Rows are one point carried round by a steady rotation, each followed by how many ticks it has turned.
The counts run from 0 to 516.
[ 10 -16 -24 -36  17 -19 -17  23 -14  -5  -8  25  -6  20  12  19 -20  43
   6 -14  62   8   6   4 -22  35  -5  -9  23 -20  -6 -20   9 -27] | 198
[ 20  -1  46   1   6  10  43 -24 -20 -39  17 -10 -30   3 -17 -17 -19   0
 -37 -15 -20   3 -40   7  12  32 -21 -21  -8   3 -10  23  30 -16] | 251
[ 50 -14  37  -2  22  13 -12 -19   8   7   7  -2 -26 -25  -1   3 -20  47
  16  -2  -3  15   4  16  11  48  13 -15 -37 -24 -46  -2  -6 -39] | 71
[ 32  -7  -9  18   7   1  39  -4 -34   4  22  34  -7  -8  -8  -1  -4 -10
 -14   9 -22  49 -30   4  30  21 -46  -4  -5   6 -26 -22  16   4] | 380
[  2 -23   8  -7   8   3   1 -11  11  -1  11  11   6   9   5  30  18  -2
  34  30  38 -32  -1  -8   7  59 -25  29   1 -35 -36  16 -22 -17] | 354
[ 19  -1   9 -14 -18 -24   6  18   1  -2  -8 -32  10  24  14  -5  10  10
 -45  -3 -14  31  19 -28   6  47 -11 -65 -15   5  21  22 -27  18] | 260
[ 14  -9 -23 -13 -11 -29   7  57  10  14 -15 -37 -10  35  26  -8 -29  39
 -27 -39  15   7 -12 -27 -17  27  14 -31 -16  -8   6   6  -4  11] | 114
[ 18 -19  55 -24  16   3  -5  -4   5  11  13   1  -8  -4  13   9   8  38
  -8 -23  24   2   2 -11 -17  18  13  -3 -18 -36 -81  -1 -13 -19] | 73
[  0 -15 -33  22   0  -8  36  -9 -41 -41  23 -19  25  29 -32  25 -16  -2
  16   2 -19  27   5   2  41 -36 -38   2 -17 -15  13 -23 -27  -8] | 296
[ -4 -20   6  -4 -15   1  50   2  12  -9  28   4  38  55  16   6 -17 -36
   0  17   0  30 -13   1  21   8 -36 -11 -28 -25 -10  27 -10  -8] | 101
[-25 -34  20 -13  12  38  15 -18 -11 -45  18   5  26  41  -6  23  -4 -20
  -3   4 -23  18   2 -10  42   7 -14   6 -14 -43   5 -23 -13 -19] | 460
[ -6 -39 -10 -20   0  -3 -29  11   6  31 -27  -7  41  32  12 -16  -4  -2
  -1  -3  20  -3  16   3 -19  62 -12  -4 -30 -25  16 -27   7  23] | 29
[  5  -2  44 -17 -16  48  16 -21 -11  -4 -11  -2  -3  -2   1  -4  35  25
 -16   3  39  -1 -40 -22  15  31 -27 -10   4 -21 -49  12  -5 -10] | 56
[ 30  22  20 -13 -18   4   3  57  20   9   6 -31  19  18  23 -11 -32  24
 -30 -32   7   0   3 -20 -12  37 -27   6 -31 -10  -8 -31   2   0] | 112
[ 33 -10  37  -1  27 -23  -7   3  -9  30  -5  -7  -6  11  10 -11 -21  -7
 -41 -33  23   1  -3  -9 -27   7 -23 -16 -30 -12 -79   3  11   5] | 236
[ 13 -36   0 -14   6  22  31 -20  17  52 -19   5  13  -1   6  14  15  12
   5  13 -29  25 -10 -17   4  44 -11  -9 -20 -44 -21  24 -19  38] | 226
[ 21 -13  -4   4 -26 -18 -17  16  -2 -13  -9  -7  22  -3  -5 -25  -5 -26
  -7   0 -20  14  -4  -3  35  31 -36 -31 -59  13 -12 -45  -8 -27] | 470
[ 34 -23 -39  39  22 -15 -29   4 -27 -12   9 -22  -8   9  19  11 -45 -19
  12   1  -7  -8   4 -13  46   6 -36   5 -38 -25 -25 -29  -8  -9] | 150
[ 13 -33   3 -28  22 -34 -20   0   7 -11 -42   4  11  31 -18  15 -26 -20
   5 -20  26 -27   4 -18 -24   5 -25   3 -18 -24 -13 -25  20 -27] | 321
[ 26 -11 -19 -40 -23  11  36  -1  -9  -2 -27  17 -24  -5 -17   5  24  26
  24  22  11  -8 -65 -21  21  23 -20   0   6 -19   7  -8  15 -17] | 502
[ 12 -15  11  14  -8  22 -11  -9  -4   8  26 -41  20  -6  23  -8  -9  22
  37   5  -7 -22 -20 -10  19  31  -9  10 -65 -54 -12  -2 -23  23] | 437
[ 26 -14 -20 -32 -19  -3  30  -2 -15 -37  23   3 -29 -11   0   9  -4  31
  32 -17 -21  -4 -45 -34  -3  -2   3  -9 -19 -46  21 -31  -3  -2] | 289
[ 17 -21   3  18 -10  -9 -19   3  -6  10 -54  10  14   5  -2 -27 -10 -20
 -29 -16  35   3  -3 -27 -12  29 -50 -18 -22   0 -40 -25  24   9] | 23
[ 26  12  34 -17 -16 -22   9  21  -5   3   4 -32  35  30   3 -13  15  -1
 -47   4 -20  12  14 -32  10  43 -33 -45 -13  -2  10   8 -10  16] | 259
[ 50 -19 -19   9  13 -13  -7  13   2  29 -60 -12 -19  15 -27  23  -1  27
   9  16  20  37  25 -13  10  22 -15 -21   6   0 -38  27 -18 -19] | 513
[  9 -37  14 -28   4  16  44 -23 -22 -15  13  22 -31 -29 -12  23  18  41
 -10 -21 -27  34 -15   4  12  47   6  20  13   9 -28 -11   0   2] | 374
[ 22   7   1  13  15 -21  -4  22 -17 -23  42 -27  24  41  -1  22 -39  31
  14 -10  11  -5  39  10   1   8 -12   8 -27 -29   7 -14 -35 -13] | 280
[  6 -36  25 -43  10 -12  -3  -3   1  10  14  19 -20  -4  23  13  12  34
  -3 -32  27   1 -14 -22 -24   9  22 -21 -18 -30 -67   0 -18  -4] | 74
[-29 -23   4  -8   3 -18   7  19  16 -33   7  15   4  38  -1  14  -9  -4
  12 -33  51 -33 -34  -1   0  16 -22  12 -12 -21 -34 -14  11 -33] | 483
[ 21 -10  -9 -17 -18   8  33   2 -20 -41  35  -4 -18 -20  -7   3  -7  32
  28 -19 -24  -8 -47 -24  15   7 -14  12 -32 -36  13 -44  -7  10] | 290
[ 19 -12  28 -15  19   9  43 -23  -9 -29   8   7 -37   5 -16  -2 -32  -3
 -23 -11 -32   5 -44   8  13  41  -7 -27  -6 -18  15  30  38  -6] | 250
[  1 -63  25 -23  15  -9 -31  -5 -11 -15   0 -32   8  34   6  26  -1 -13
  21 -12   9 -11  38 -19  -9  14  19  33 -28 -25 -28 -32 -21  -8] | 157
[ 20  -7  15 -32  10 -29  23   0   0 -11 -15 -22 -11   5 -26   3 -48  29
 -24 -43  -5   9  25  21 -37  47  -4 -13 -12  19  19  15   9  16] | 407
[ 25 -35  39 -47  20  -4  19  -2 -29   2  22  14  10  17  -8  25  27  19
  25  21  -9  19  10  -9 -21  36   7  29   0 -46 -19 -17 -13  -7] | 371
[ 44 -27  -1  46  22 -19 -38  26 -15  10 -17 -23  16  20   3  -8  -6 -17
   5  10  -5   1  10 -36   5  11 -13  -4 -29 -51 -22 -20  -7   7] | 152
[ 40  19  -6 -22  -1  -5  24   4 -27 -38   4 -24 -27 -11 -33  19 -41  13
   4 -16 -12 -30 -28 -17  21  20 -53   6 -10 -11  33 -13  11  -9] | 127
[ 13 -31  -5 -13  19  -2  -4  -5  30   3  -4  28  -6  -1   0  26  17   9
  36  21  12 -28 -22 -18  -2  67 -23  12   4 -52 -23  23 -12 -11] | 355
[-41 -50  13  -2  11  31   0 -11  -8  -3 -22 -30  11  47   1   2 -21  30
  -5 -27  43  -4   4  33   2  52   8  18  -6  -1 -25   7   5  -4] | 33
[ 20 -20   0  14  58 -10 -15 -10  -1 -38  -1  -4  -8   8 -20  24 -31   8
 -13 -22 -12 -21  -3 -19   6   8 -23 -30  -4 -77  -4   2   3  11] | 445
[  9   1   2  -4  13   3  44 -26 -46  -7   0 -10  -4  -4 -55  30   1  42
 -17 -13  13  20  11  25  22  22 -46   8  16  15 -27   2 -13  -3] | 212
[ 10 -17  14   7 -12  -8  56  -7  -4 -47   0 -51 -26  29 -27   9 -17  31
  13 -32   0 -20 -27  -1  -5  22   0  27 -25   4  -5  31  -8  -7] | 122
